A single turn carries every row of the set below to another of its rows. Some are shown first; where does it send the rows asked next?
z951: [  4   4  10 -10  -8  11 -13 -14  -8  -6   6   0 -18  -7   9 -11]
z329: [ -3  13  10   1   3  -1  -7  -7 -19  -1   9  -1  -5  -3  21  -1]
z766: [ -6  12   6  -3  -2  10  -5  -2  -9 -17  11 -11 -12  -7   2 -20]
z666: [ -9   4  -1  10  -1   0  -4  -6  -9  -3  13  -7   2  -4   1 -12]
z60: [  8   0   5   3  -2   2 -18   1  -6   2  19 -12  -7 -12   5  -4]
z940: [  3   5  10  -4  13  -3 -14   1  -5  -7  23  -4  -6   6   5 -17]
z387: [  6  -9   7  -1  -8   6 -11  -2 -21  -7   6  -7 -13   0  10   0]
z889: [  3  11  23  -3  -2   9 -12  -5 -18  -4   8  -6 -12  -4  19 -10]
z804: [  6  -8   3   2  -1   6 -10  -3 -16   0  11   1   2   0  11 -11]
z795: [ 13  15   4  -7  -7   2 -18  -5  -9 -13  16  -9  -9  -1   4  -9]
z32: [  4   3   9  -3   3   9  -6  -1 -18   2  17  -7 -15  -8  21  -1]
z854: [  2   1  19  -4   4   7 -11   7  -9 -14   8  -4 -10 -12   4 -12]
z210: [ -8  15   6  -8  -7  12 -16  -7 -12  -9   4 -11 -16  -6  12  -5]
z37: [  6  18   3  -6   4  13  -5  -3 -16  -9  13  -4 -11  -3  17  -6]
z874: [ -3  -6   3   3  -4  -8  -8  -9 -13   4  12 -13  -8   3   7 -10]
z414: [-10   9  12 -13   4   4 -11  -6 -11 -16   6  -3  -6   9   4  -9]
z602: [  0   3  10 -10  -5   1  -9  -4 -12 -10  10 -17 -22  -1   9 -18]
z177: [ -5   8  14   5   2   0 -16  -4  -5 -10  16 -13 -17   1  -4   3]
z789: [ -2  10   0   1   3   3 -16  -3 -11   3  -4  -8  -3   0  13  -9]
z245: [ -1  17   6   0  -5  -4 -11 -11  -8  -8   7  -9  -7  -1   5 -22]
z172: [  6   5  12   5   8  -3 -12   2  -8 -13   9 -10 -12   7  -4  -4]
z450: [ -8   8  12  -4   7   0 -17  -6  -2  -5  29  -8 -10   0   5 -10]
z753: [  7   6  12  -2  -1  24  -7  -6 -14  -1  14  -8 -11   2   9  -8]
z683: [ -2   0  19   5  -1  11 -10 -10 -17   7  10  -5  -5   2  13  -2]
z364: [ -3   8  -2  -6  -2  -1 -18 -12  -8   1  16 -11  -3   9   5   0]
z136: [ -3   7  13   1   1  -4 -15  -2 -12 -16  28  -7  -6   4   2  -6]
z156: [  1   6  10   0  14   1 -14  -2   1  -2  11 -10 -17   2  -1  -9]
z409: [  1   8  -1   3   4  15  -3  -8 -15   2  15  -3  -4   2  11   2]
z160: [-12  11  -2  -2   3  -5  -4  -4 -13 -10   5 -12  -7   3   8 -11]
z127: [  2   2  10  -4  10  -4  -9  -9  -2  -9  18   1 -15   5  -1  -7]
z749: [ -9  16   2  -5   0  12 -16  -7  -7  -2   9  -2  -2  -6  14 -16]
z536: [  0  16  13   2  -1  15  -8 -11 -15  -4   5  -2  -1   6   9  -7]
z340: [ -7   3  -1   4   0   7 -14   5 -20  -4   9  -9   4   0  14  -5]
z207: [ -2  -3  10  -7 -11  15 -11  -6 -17 -12  19  -2 -11  -7  10  -7]
z262: [-15  -6  13  -3   9   5 -10   0  -8  -1   8  -6  -4  -2   5  -3]
z11: [ -7 -10   3   0   0   6  -2   1 -14  -5  17 -15 -13  -4   4  -9]
z886: [  4  -4  12   2  -9   7  -9  -6  -8  -3  18 -12 -13  -8   2 -19]
z256: [ -4  10  14   5   5   1 -20   6  -8  -9  20 -18  -9   2   2  -7]
z391: [ -3  13   6   3   1  -3 -12  -5  -5 -10   9   1  -3 -14   3  -2]
z849: [  2  -4  10 -13   0  10 -17  -1 -11  -4  16 -16 -10  11   7 -11]

z753 -> z409
z414 -> z849
Where do these go?
z127 -> z940
z874 -> z245
z210 -> z387

A single turn carries every row of the set below to another of its rows. Some are shown first; where does it send the rows asked next?
z338: [ -5  -8 -23  -5  -2  14 -12   8  14  10  -5   6   2  -5  -7   9   9  -9]
z83: [ -2  -4 -18  -3   3   6 -16  17  14  17 -10  -2  -1  -3   5   3   3   7]
z241: [ -5  -2 -21   7  -8   6  -8   4  12  18  -4  -5  10  -9   4  -5   5  -6]
z163: [ 2 -9 -4 -2  4  0 -2 -1 12 10  8 -2  7 -5 -6  4  4 12]
z380: [ -5  -4 -26   2 -15  -6  -2   5   8  -2   2   5  -6  -1   1   1  -1   2]
z159: [ -8  -3 -23   5 -14  -7  -2   4   7  -1   1   6  -8   0  -1   0  -4   3]
z517: [ -2  -1  -4  -7  -2  12 -10   5   3   9   3  15  -9  -1  -1 -12  -1  -4]
z821: [ -3  -6 -24  -7  -4  13 -13   7  13   9  -8   7   5  -3  -8   5   8  -8]
z852: [ -1  -6 -20  -4  -4  14 -11   6  12   7  -8   6   3  -3  -9  10   7 -11]
z845: [ -3  -2 -22   7  -7   7  -9   4   9  19  -3  -4   7 -11   6  -2   5  -6]
z781: [  0  -1  -8  -6  -1  16  -8   4   7  12   6  14 -10   2   1 -12   1  -3]
z399: [ -1  -2  -5  -4  -1  13  -8   5   8  11   4  15 -12  -2   1 -13   0  -4]
z579: [ -8  -6 -25   2 -10  -7  -1   4   6  -4  -1   3  -9   1   0   1  -1   3]
z19: [  0  -2 -16  -3   0   9 -15  16  16  15 -11  -4   0  -1   3   1   2   9]
z179: [  1  -9  -5   1   7  -1  -2  -2  11  10   7   1   6  -5 -10   3   4  11]
z488: [  0 -10  -5  -1   6   3   0  -4  11  10   8  -3   5  -3  -8   3   3   8]
z787: [ -4  -3 -25   5 -12  -6  -1   5   8  -2   0   8 -10  -2  -1   1  -2   4]
z476: [  1  -7  -4   0   4   0  -2  -1  11   9   7  -1   6  -4 -10   5   0  13]
z974: [  0   0  -7  -7  -1  14  -7   4   2   9   3  11 -11  -1   3 -13  -2  -4]
z485: [  0 -10  -4   0   6   2  -4  -3  11  10   7  -2   3  -2  -9   7   4  11]
z190: [ -9  -4 -23   6 -10  -7  -2   7   6  -4   0   5  -7  -1   3   1  -1   4]
z15: [ -3  -3 -15  -3   3   6 -14  18  17  13 -11  -3  -1   0   5   2  -1   7]
z969: [ -5  -3 -27   5 -12  -4   0   6   6  -3   0   8  -6   0   2   0   1   5]
z251: [  0  -1  -6  -9  -2  13 -11   5   7  10   5  13 -11   0   2 -12   1  -5]
z735: [  0 -10  -5   1   5   0  -2  -3  12  11   7   0   5  -1  -8   3   8  12]
z332: [ -1   0  -8  -6   0  14  -9   2   3  11   5  14  -8  -1   2 -11  -3  -6]
z506: [ -3  -1 -20   8  -6   3 -10   1   9  19  -4  -4   9  -9   6  -5   3  -8]

z787 -> z179
z517 -> z159
Where do these go?
z19 -> z821
z251 -> z380
z781 -> z969
z845 -> z83
z485 -> z332
z15 -> z852
z974 -> z579

A single turn carries every row of the set below to another of its rows. Some are shown first; where does it send the rows asked next?
z243: [  1  10  11   2  -3  -9  -8   2   8  -8 -13  -6   1   3  -2 -10   9   5
   7  -4  -7]
z51: [-14   1   7   0   7   2   0  -1  -9  -6   6  -1   7  -8   4  -3   2  -2
  -1   8  -3]
z788: [  6   1  18   4  -1  -4  -4 -12  13 -11 -14   5  10  -9   5   0  -2  -3
   1  -3  -4]
z451: [  0  -7  -5   5   3   5 -10  -3   8  -9   3   0  13  -5  -4   2   0  -5
  -1 -14   8]
z199: [  0  -1  -5   0 -12   6  -6   1   5  -2   8  -6   9  -3  -2   3   0  -5
  -9 -10   6]
z106: [  5   3  13  -6  -6  -2  -2 -13  16  -6 -10  -4   8   0  10   0   0   0
  -8   5  -9]
z718: [  5  -2  -1   4 -11  -2  -2 -20  10  -4  -9   5  -2  -7  -3  -1  10   0
  -7  -1   3]
z716: [  1 -12  -3   1  -9   5  -4   2   4  -7   2 -13   9  -7   0  -1  -6   0
 -12  -1  -3]
z469: [  9   4  10   5  -4   3   0  -6   9  -4  -8 -15   7   3   3  11  -4  -5
  -5  -6   7]
z468: [  6   5  12   6  -9  -2  -5 -16   9   1  -9   8   3 -10   4   3   5  -2
   2 -10   5]
z415: [-11   2  11   5   6   4  -9  -1  -8   1   7  -4   4  -8   5  -6   5  -3
   4   4  -5]
z752: [-18   5  -2   3   5  -6  -7  -4  10   3   1   7   7  -8   9  -1  -2  -2
   4   0  -3]
z721: [ 11  -2   2   5  -4   3  -3 -10   6  -2 -11 -15   4   5   2   7   4  -5
  -6  -5   8]
z825: [  9  -2   5   9   0   3  -2  -8  10 -12 -10 -15   6   3  -5   7  -1  -6
  -5  -2   5]
z702: [-12   8   2  -3   5   4   1  -5  -7  -6  11  -1   6  -2   4   3   3   3
   1   3  -4]
z827: [  0   5   6   2  -9   0  -3 -16  22  -5  -3  -5  -1  -3  -5  -1   4   1
 -10   6  -4]
z998: [  5 -10  -1  -1   6   5 -10  -4   5  -1  -2  -5  15  -3  11   2  -3   2
   0 -15   2]
z128: [  1  -8   7   5   2   7  -9   1  12  -2   3 -14  11  -8   5   1 -10   4
  -3  -8  -4]
z700: [ 10  -6   6   6  -1   1   1  -8   3  -8 -15 -12   7  -2   2   8  -2  -6
  -6  -4   9]
z646: [ -8   5   0   5   7   4  -6  -8  -6 -10  11  -2   4  -2  -1   0   7   4
   6   0  -9]
z908: [-13  -1  -7   4   4  -6  -2  -7   5  -6  -3   5   6  -9  10   1  -5   8
   4   2 -11]
z881: [-13   0  -5   1  -4  -6 -11  -2   2   2  -3   7   8  -4   9  -7   6  -8
   1   3  -6]
z88: [  8   0   9  13  -1   3  -4  -7  11  -2  -9 -14   3  -2  -4   7  -1  -7
  -2  -6  11]
z16: [ -4   4   9  -2   0 -10  -5   2   8  -3 -16  -7  -2   0  -1 -13  11   2
  -1   3   0]
z28: [-11   2  -3  10  -9  -5 -13  -1   4  -6   1   3   5  -5   1  -6   2  -4
   5   3 -15]
z903: [ -5  10   4   0   0 -11   6  -1   6 -10 -13   0  -3  -5  -3  -1   3  12
   2  -4   4]
z42: [  2  12   6  -1  -5 -10   0  -1   3 -11 -13  -1   0   1   0  -2   6  12
   7  -8  -4]
z549: [ -8   9   7  -3   0 -10   2   1   9   1 -13  -4  -5  -4  -1  -6   7   6
  -3   0   7]
z221: [ -5  -1   3   4   5   3 -10  -7 -12  -3   6  -3   4  -3   5  -6  10   1
   7   1  -9]
z724: [ -9   6  -4   5  -9  -4  -7  -4   2  -1   2   0   4  -4  10   1  -2   7
   5   0 -17]

z51 -> z415
z28 -> z724
Where do these go?
z451 -> z199
z827 -> z106
z88 -> z721
z549 -> z16

A single turn carries every row of the set below to another of its rows. Some are shown first; where does it send the rows asked next?
z123: [  8   8  -5   8 -15   2   9   1   9  -4  -7   4   6   7  -2   3   1  -6]
z89: [ -4 -12   6  12  -1   2 -11   7  11  -1   2 -10  -3   4   0  -3   2  12]
z665: [ -4  -5 -12   0  -4   2  -1   8   7  -1 -10   2  14  12  -8   8   1   1]
z461: [  4   4  -5   1  -4  -6  -5   3  11   0 -17  -3   2   4  -5  15   4   3]
z121: [ -2   1  -8   7  -2  -9  10  -2   9   5 -11  -2 -12   9   1   6   7   7]
z120: [-10  -1  -1   9 -12  11   7  -4  10  -5   4  -8  11   9   3   3  -3   6]
z173: [-13  -2   1  -7 -16  -1   0  10  13   6   6   1  -1   6   5   2   0   1]
z335: [-13   1   2  -9 -14  -1  -3   9  15   6   4   2   1   3   5   0  -2   2]
z438: [-10   6   3   9  -8  10  -8  -4   4  -5  -4   6   7   8   6  -1  -2   7]
z135: [  5   4   0  -5 -12   7  -5   9  14  -8  -7  -1  -4  -7   5  10   1   3]
z606: [  6  -5   1  14  -9   7   6  -1   7  -4  -5  -6 -15   0   7  -2   5   5]
z805: [  2  -6   2   8  -5  -3   9   2  15  -3 -18  -5  -3   0  10  10   3  -2]
z376: [-10 -13   5  -2  -7  -1   5   6  12  -5  -7   3   5  -3  14   6   1   4]
z281: [  7   7 -16   0  -8   7   5   2   6   3  -3  -2  -7   9  -8   3   5   2]
z184: [-2 -7 -4  5 -1 14  4  5 11  7 -7  1  5 16 -5 -8 -1 -5]
z607: [10  3  1 11  4  3  0 -2  6 -9 -9  4 -7  4  0 -2  4 13]
z880: [-2 -8 -3  6 -2 15  1  7 10  5 -9  2  4 16 -2 -6  1 -7]
z124: [ -8 -11  -6  14  -1  -7   1  -2   1   0  -2  -1  -5  11   2  -3   5  11]
z170: [-12   0   0  -8 -12  -1  -3  12  15   7   4   2   1   2   5   0   2   1]
z904: [  7  -8  -3  -5   0   0  13  11  18 -10  -2  -2  -3   0   6   2   2   4]
z527: [ 11  -2  -5   9 -15  -6   1   8   9  -7  -2  -3   5   6  -8   3   1  -4]
z452: [  7   0   1   6  -3  -6  -1   5   3  -3  -6  12 -11   4   0  -6   5   8]
z707: [-11   2  -4  -4   4  12   2  -5  10  -4   2   0   4   8   6   1   0  13]
z301: [ -4 -12   4   8   1   3 -13   4  11  -3   3 -10  -4   8   0   0   0  12]
z324: [ -4 -11   5  12   0   3 -12   3  13  -3   2 -11  -4   6   1  -4  -3  12]
z727: [  2   4  -3  -1  -6  -4  11   3  17 -11   3  -4  -3  -3   7   8   1  11]
z23: [-1 -8 -5  6 -1 13  3  7 10  9 -6 -1  5 14 -5 -8  3 -6]

z527 -> z904
z184 -> z335
z120 -> z707
Where do these go?
z301 -> z880
z23 -> z170
z281 -> z135
z124 -> z665
z805 -> z121
z123 -> z727

A single turn carries every row of the set below to another of its rows. Some are shown first; where does it send the rows asked next?
z306: [  9  -5   9   4  -5   9  -1  -6  -2  -6 -13  -9   2  -1   2  -7]
z362: [ 9 -5  4  2 -2 -5  4  3  6 12 -2  0  1 -4 -2 -2]
z104: [ -4  -1   5   7 -13   1   7  -1 -11 -11  -1   6   3  -1  -8   6]
z79: [ -2   5   5   3  -9   0   4  -6 -12  -8  -3  10   4   3  -9  12]
z971: [  2   5   4  -8   7   8   6  -2 -11 -10   2   2   5  11   9   7]
z161: [  7  10   2 -11  -1   1  -6   1  -9 -10   4   2   8  -3  -8   1]
z372: [ 7 -2  3 -8  9  0 -5  5  4 -7  0 -2 12 -9 -4  7]
z709: [ -3   8  12   1   0   7   1  -4 -10 -13  -4  -6 -13   0  -3   4]
z119: [-5  9 11  8  4  1  7  1  2 -4 -2 -8 -2 -1 10 -6]
z816: [ 7 10 10 -1 14  6  4 -1 -2 -5  0  5  0  4  7 11]
z294: [  2   4   8  -8   7  -4  -2  -3   4  -2  -3 -11  -3   0   7  15]
z370: [-4  5  8  7 -8  3  3 -1  1 -1 -9 -5 -1 16  7  4]
z101: [ -3   0   6   9  -2   5  -5   1   2  -2 -18   5   4   2  -8  -5]
z417: [-3  0 -5 -7 -1 -3  5  4  9  1  1 -2 -7  9 -4  0]
z278: [ -1  -6  11  -1  10  -4  -7  10   0 -14  -2   4  -6   6  -3   3]
z645: [  0   8   0 -11   4  -2  -2  -3  -7 -11   2  -3  10  -8  -6   3]
z444: [ -3  -4   6   4  10  -3   1 -11   0  -6  -2  -2  14   3   0  -6]
z266: [ 1  7 -4 -9 -1  7  6 -6 -7 -3 -8 -8  6 -3 -9 10]
z76: [  0   2   4   8 -11   5  -1   7   4   3 -12   0   1  -1  -7  -5]
z130: [ 2 -5  6 -3 -3 -1 -2 -9 -8 -6 -4 15  1  5  8  7]
z600: [ 7 -4 -3 -4 -4  5 11  9 -7  4 -6 -4  0  0  4  5]
z386: [ 7 -7  0  2 -4 -3 -2  2  7  8 -6 -3 -6  2 -2 -4]
z74: [ -5   4  -1  -1 -12  -8   2  -1   9  -4   2   1  -6   5   2  -1]
z932: [  7   6  20   4   5   0  -7   3  -1  -4 -14   1   6   0  -2   5]
z75: [ 3 11 -2 -6  2  1  5 -9  3  0 -5 -1 -1 -8 -8 11]
z43: [  2  -2   7  11  -5   9   0  -3  -3  -5 -17   8  -1   0  -3  -4]
z497: [-13  -3   0   1   4  -3  11   8  -8  -5  -4   3  -2   4  -7   8]
z575: [-2  1 12 -1 -2 -1  2 -3 -4 -6 -4 18 -7  8 -2  7]
z988: [  0 -12   5   3   4  -6   2   7   6   7   0   3   5  -1  -1  -1]
z705: [ -1  -3  10   9  -7   7  -2   2 -10 -14  -5   7   3   0 -10   3]
z356: [ -8   0   1   0  10  -2   0  -3  -2   4  -5 -12   1   5   4  12]
z559: [  1   2   5  -2  -2   7  -1  -3 -14  -9  -4  -7  -9  -3  10   7]
z222: [ -1  -1  16  -3   8  -7  -1  -6   1 -11   1   1  12  -1   5  -2]
z501: [  2   4   0 -10  -6   1  -1   5 -13  -7   5   7   6  -4  -5   9]
z973: [  8  10   8  -2  -6   2   2   6  -5  -6  -3 -12  12  -1   2  -1]
z176: [ 4 -8  1 -4  7 -7  0  2 10 -8  5  1  9  1  4  0]
z658: [-1  4  4  7  0  7 -2  2 -2 -8  0 -4 -6 20  0  4]
z30: [-3 -1  8  3 15  4  9 -1  2  2 -5 -5 -4  3  5 -6]
z790: [ 12  -1   2   3   0  12  -2  -8  -2 -10  -6  -5  -4   1  -8  -6]
z649: [  3 -11  -1  -6   8  -3  -3   3   5 -11   0   3   8  -4   1   7]

z559 -> z816
z278 -> z600
Where do these go?
z176 -> z386
z971 -> z294
z104 -> z161
z75 -> z444
z417 -> z306
z76 -> z705

